One turning vector, and how many ticks it has turned:
The counts run from 0 to 713.
103,104,91,118,86,86,129,100,111,145,97,106,115,112,85,85,110,116,101,94,89,105,106,107,106,94,107,96,118,89,100,88,127,73,86,110,121,97,117,89,86,109,93,93,70,106,114,105,88,102,119,125,99,112,122,117,100,126,88,121,91,116,108,93,94,116,123,99
97
92,98,83,124,101,73,142,130,115,118,107,89,130,114,94,98,86,120,99,90,100,113,105,106,92,100,106,116,102,95,113,98,127,69,93,92,117,94,113,112,89,111,106,90,75,90,125,98,103,104,106,125,95,123,120,113,97,117,91,104,76,102,105,102,81,107,105,89
378
111,108,91,112,91,80,133,113,100,112,121,88,100,101,118,77,80,100,92,99,106,109,104,112,102,91,93,99,103,79,88,103,129,86,113,86,102,118,103,76,91,83,86,99,118,88,103,74,74,90,119,122,95,107,112,109,93,108,104,126,104,95,90,112,91,99,140,80
134
89,109,102,106,94,82,127,134,109,109,94,93,127,99,89,89,85,127,118,98,92,101,99,95,102,81,101,117,128,94,110,111,138,77,102,98,130,100,106,91,85,100,112,110,87,91,107,101,97,110,73,114,86,115,116,112,85,123,98,113,98,102,107,85,79,101,112,89
245
90,96,87,119,90,72,143,128,109,120,119,94,109,111,97,96,99,117,94,94,86,108,115,120,92,81,111,106,114,84,107,93,129,99,95,98,129,86,98,96,109,98,106,98,100,90,126,95,92,101,121,134,90,127,112,111,111,120,102,110,90,108,85,87,77,103,116,100
633
98,96,105,100,103,101,121,122,107,124,116,81,122,112,74,93,101,94,105,99,103,93,82,116,89,87,114,117,119,88,116,117,102,90,96,88,91,100,116,108,132,101,105,123,92,104,86,92,96,96,74,118,95,131,143,99,75,112,97,103,87,109,128,88,89,88,100,111
507
91,98,84,119,99,95,139,125,95,133,102,112,111,97,89,80,98,114,104,99,101,94,91,120,88,67,89,111,125,96,116,95,132,88,87,102,111,93,112,84,88,105,101,112,85,107,111,112,82,119,88,127,88,95,106,112,87,105,106,103,91,120,104,83,88,119,124,99
642
110,87,105,94,111,97,122,126,110,118,133,79,115,111,86,85,71,99,86,107,104,95,83,116,87,98,121,104,101,86,114,100,86,82,108,88,87,112,111,103,122,110,120,96,101,86,100,76,89,91,83,121,87,129,119,88,72,108,88,110,98,108,131,88,110,93,113,100
154
102,102,108,97,94,96,106,128,108,104,142,81,97,118,82,90,101,116,93,107,105,86,96,107,91,88,121,97,110,89,96,102,106,98,116,90,106,100,104,94,124,95,116,116,99,86,99,76,91,94,88,122,94,132,137,91,87,120,91,115,101,105,121,80,90,87,121,115
568
108,101,71,116,92,95,128,111,118,118,119,79,115,114,110,87,74,93,104,103,115,115,96,98,102,104,95,103,91,74,87,117,111,94,113,66,91,108,104,86,111,82,88,116,104,83,92,77,81,74,104,117,113,120,124,123,86,109,100,112,101,92,113,121,100,99,118,88
56
105,95,82,111,104,93,124,124,118,134,132,78,112,121,93,87,82,106,96,107,110,118,96,103,87,114,107,90,81,83,95,92,99,81,102,73,88,113,116,98,107,101,96,104,75,85,94,87,86,97,91,125,108,120,126,107,79,110,91,106,108,101,124,95,108,114,117,97
232
110,90,104,88,93,93,117,119,118,110,132,80,108,121,86,90,93,111,96,98,92,99,113,103,96,100,127,90,112,80,97,101,108,99,116,82,106,94,88,96,138,109,105,107,105,80,111,77,89,93,105,121,97,143,129,103,95,119,90,127,100,111,115,92,90,92,108,106
489
137,91,82,108,97,92,122,120,87,103,114,73,104,114,102,82,83,111,82,98,102,97,81,98,102,90,94,104,100,92,111,101,98,102,121,96,103,105,107,99,108,108,92,115,112,72,99,90,84,93,104,110,103,127,137,109,70,121,81,112,102,120,108,124,86,99,134,99
382
106,91,85,106,105,82,135,114,113,120,123,85,114,118,110,87,68,94,79,107,120,109,99,110,91,115,100,89,92,78,89,102,100,79,117,70,86,100,92,84,92,106,102,93,102,82,119,79,73,92,108,133,92,112,98,115,95,89,99,113,94,98,108,106,102,110,130,85
407
95,103,99,103,105,88,131,110,118,135,133,89,111,102,101,88,75,96,70,112,115,94,90,110,86,104,110,98,86,82,90,99,104,72,100,85,89,119,123,92,96,94,102,89,82,95,97,77,90,82,99,129,89,106,103,93,83,104,90,114,98,98,116,94,117,106,124,89
152
103,84,101,88,100,92,127,139,113,122,114,78,116,110,79,90,74,114,118,102,90,116,101,110,94,96,116,92,107,83,103,100,105,94,110,76,106,100,89,98,128,114,106,105,112,84,112,88,92,103,80,121,102,136,115,113,88,126,101,111,122,117,118,80,97,97,102,99
23
110,99,75,120,101,85,135,101,109,132,99,90,132,112,99,92,85,95,72,101,110,100,74,104,95,103,93,104,95,86,101,109,106,76,100,102,103,102,124,101,86,97,96,103,78,90,97,103,91,82,100,119,99,107,122,118,83,96,77,113,79,107,104,117,109,116,126,86
46
122,93,86,107,88,86,123,101,106,145,104,85,97,101,100,81,90,108,81,112,101,101,85,100,112,93,100,87,94,88,96,102,105,82,98,91,110,106,112,91,106,89,96,99,96,86,101,86,76,75,120,129,111,106,116,119,86,124,82,112,101,122,116,115,109,109,130,91
161
122,75,100,92,100,103,111,95,114,124,118,89,113,118,87,83,98,96,85,99,107,83,91,104,99,99,121,89,119,82,115,110,89,82,108,86,96,92,88,94,133,113,114,102,99,93,108,82,78,85,105,120,100,133,124,107,87,106,89,122,84,120,134,104,95,90,108,109
14
84,102,82,119,101,85,140,139,108,136,109,99,117,102,90,88,89,115,115,98,92,122,110,123,87,86,93,113,105,88,107,92,137,90,83,82,114,97,106,92,100,100,92,99,91,99,118,101,88,109,95,135,95,113,108,118,100,114,110,101,102,108,96,84,83,111,108,96
167
122,98,78,135,84,76,130,113,90,132,112,92,94,112,96,83,111,110,79,93,94,104,96,113,103,89,95,98,104,85,99,94,119,89,99,114,108,95,113,97,92,102,88,102,92,95,108,97,75,102,128,128,96,116,126,114,90,116,82,112,86,118,96,113,83,109,143,103
239
92,87,89,111,103,93,132,97,115,122,94,105,133,95,98,90,100,81,105,86,96,92,97,114,97,82,98,119,141,77,124,125,121,84,88,96,97,84,98,90,121,97,100,109,105,109,118,90,85,87,107,112,92,121,123,112,101,101,104,118,69,104,110,109,80,88,98,100
333
106,104,83,98,101,95,133,110,111,128,116,95,126,101,104,85,64,93,87,109,117,103,81,102,92,102,96,92,104,76,81,111,113,84,114,84,88,107,106,71,89,93,96,108,103,88,100,90,75,85,86,114,93,105,107,117,82,85,106,122,109,97,103,100,115,110,129,79
469
110,94,113,86,108,107,107,94,111,121,108,87,123,104,90,79,90,94,104,93,115,74,82,96,103,97,109,106,132,89,114,120,100,64,113,92,85,114,106,83,104,104,107,110,98,102,95,80,77,93,82,100,90,116,126,101,72,106,88,124,87,108,140,102,102,84,117,99
401
111,80,112,86,93,97,114,92,117,127,100,93,119,114,83,84,104,102,101,93,104,78,98,101,105,98,124,91,133,83,122,110,97,75,102,94,103,88,90,94,125,112,116,97,94,99,117,85,83,86,107,120,101,133,121,109,89,115,93,125,78,117,135,99,89,92,104,107
15
113,105,91,102,97,93,119,128,110,113,145,87,90,118,98,78,83,119,80,118,116,89,101,100,93,87,107,93,89,93,94,86,111,91,117,77,103,113,108,90,99,91,108,108,81,82,97,80,81,100,99,130,98,112,116,98,78,121,90,115,110,106,115,84,99,113,136,102
566
86,99,69,124,95,83,131,115,107,137,112,82,109,104,103,89,93,98,86,109,113,114,84,105,98,90,90,107,96,80,88,110,126,85,102,77,105,88,107,82,98,79,96,117,99,93,112,94,77,89,103,139,98,100,106,129,96,100,109,101,90,100,98,108,96,110,129,89
582
92,99,111,87,99,93,116,119,123,133,118,77,115,114,80,92,87,102,93,118,110,96,78,98,99,104,129,95,102,82,91,117,101,78,110,79,106,103,109,101,121,91,118,109,94,89,99,76,90,81,82,118,100,126,123,109,89,110,84,115,107,105,134,85,111,96,115,95
295
100,99,80,119,99,93,132,116,115,147,121,87,107,121,86,85,85,100,93,108,106,120,95,113,93,105,102,94,80,82,86,95,106,78,95,73,91,114,116,95,104,94,93,100,77,97,100,90,81,94,98,140,107,104,114,108,84,102,97,105,98,98,117,89,113,113,122,95
231
89,106,97,110,94,88,140,115,118,128,122,109,119,105,100,90,100,102,103,87,94,96,125,123,84,81,111,109,124,69,100,104,142,94,87,93,102,97,107,84,114,94,92,105,92,110,108,84,93,95,109,122,88,117,117,101,102,112,111,118,87,102,92,76,87,99,99,96
281
94,108,106,101,85,98,112,107,115,100,106,94,120,110,89,85,100,116,130,90,109,95,115,90,108,93,110,107,140,94,107,112,131,68,117,90,110,96,91,84,90,94,105,112,91,97,109,78,84,106,94,109,94,120,122,109,91,127,98,129,90,98,126,100,73,94,118,104
596
104,75,103,92,104,88,137,107,109,117,102,114,127,93,104,88,89,113,86,98,102,72,99,105,94,82,108,106,136,89,130,112,116,85,92,106,114,81,92,91,113,111,127,96,92,97,125,91,85,89,104,118,88,123,105,107,104,108,98,119,78,119,109,97,86,103,103,97
78
92,100,76,109,98,93,123,117,118,124,112,73,111,111,96,91,81,94,92,113,118,106,82,91,101,92,99,105,87,77,84,124,105,86,107,67,97,103,110,96,118,80,94,118,97,91,90,86,90,73,92,126,115,118,130,119,79,104,92,102,102,94,119,111,106,98,117,93
584
122,96,103,85,95,102,114,125,107,111,126,91,97,101,112,74,76,113,107,110,110,90,106,92,100,87,101,92,112,79,99,107,114,99,122,72,95,112,87,73,115,93,102,107,117,78,99,65,76,88,102,111,99,120,108,105,77,126,103,129,122,104,119,98,92,91,122,91
277
113,98,87,114,94,84,131,121,99,121,136,84,95,112,106,74,78,103,88,103,105,111,108,121,90,101,101,88,87,88,96,73,109,80,107,78,89,119,98,81,98,111,98,88,97,84,113,78,72,105,119,130,91,110,100,100,84,112,103,112,103,102,108,92,100,109,137,99
486
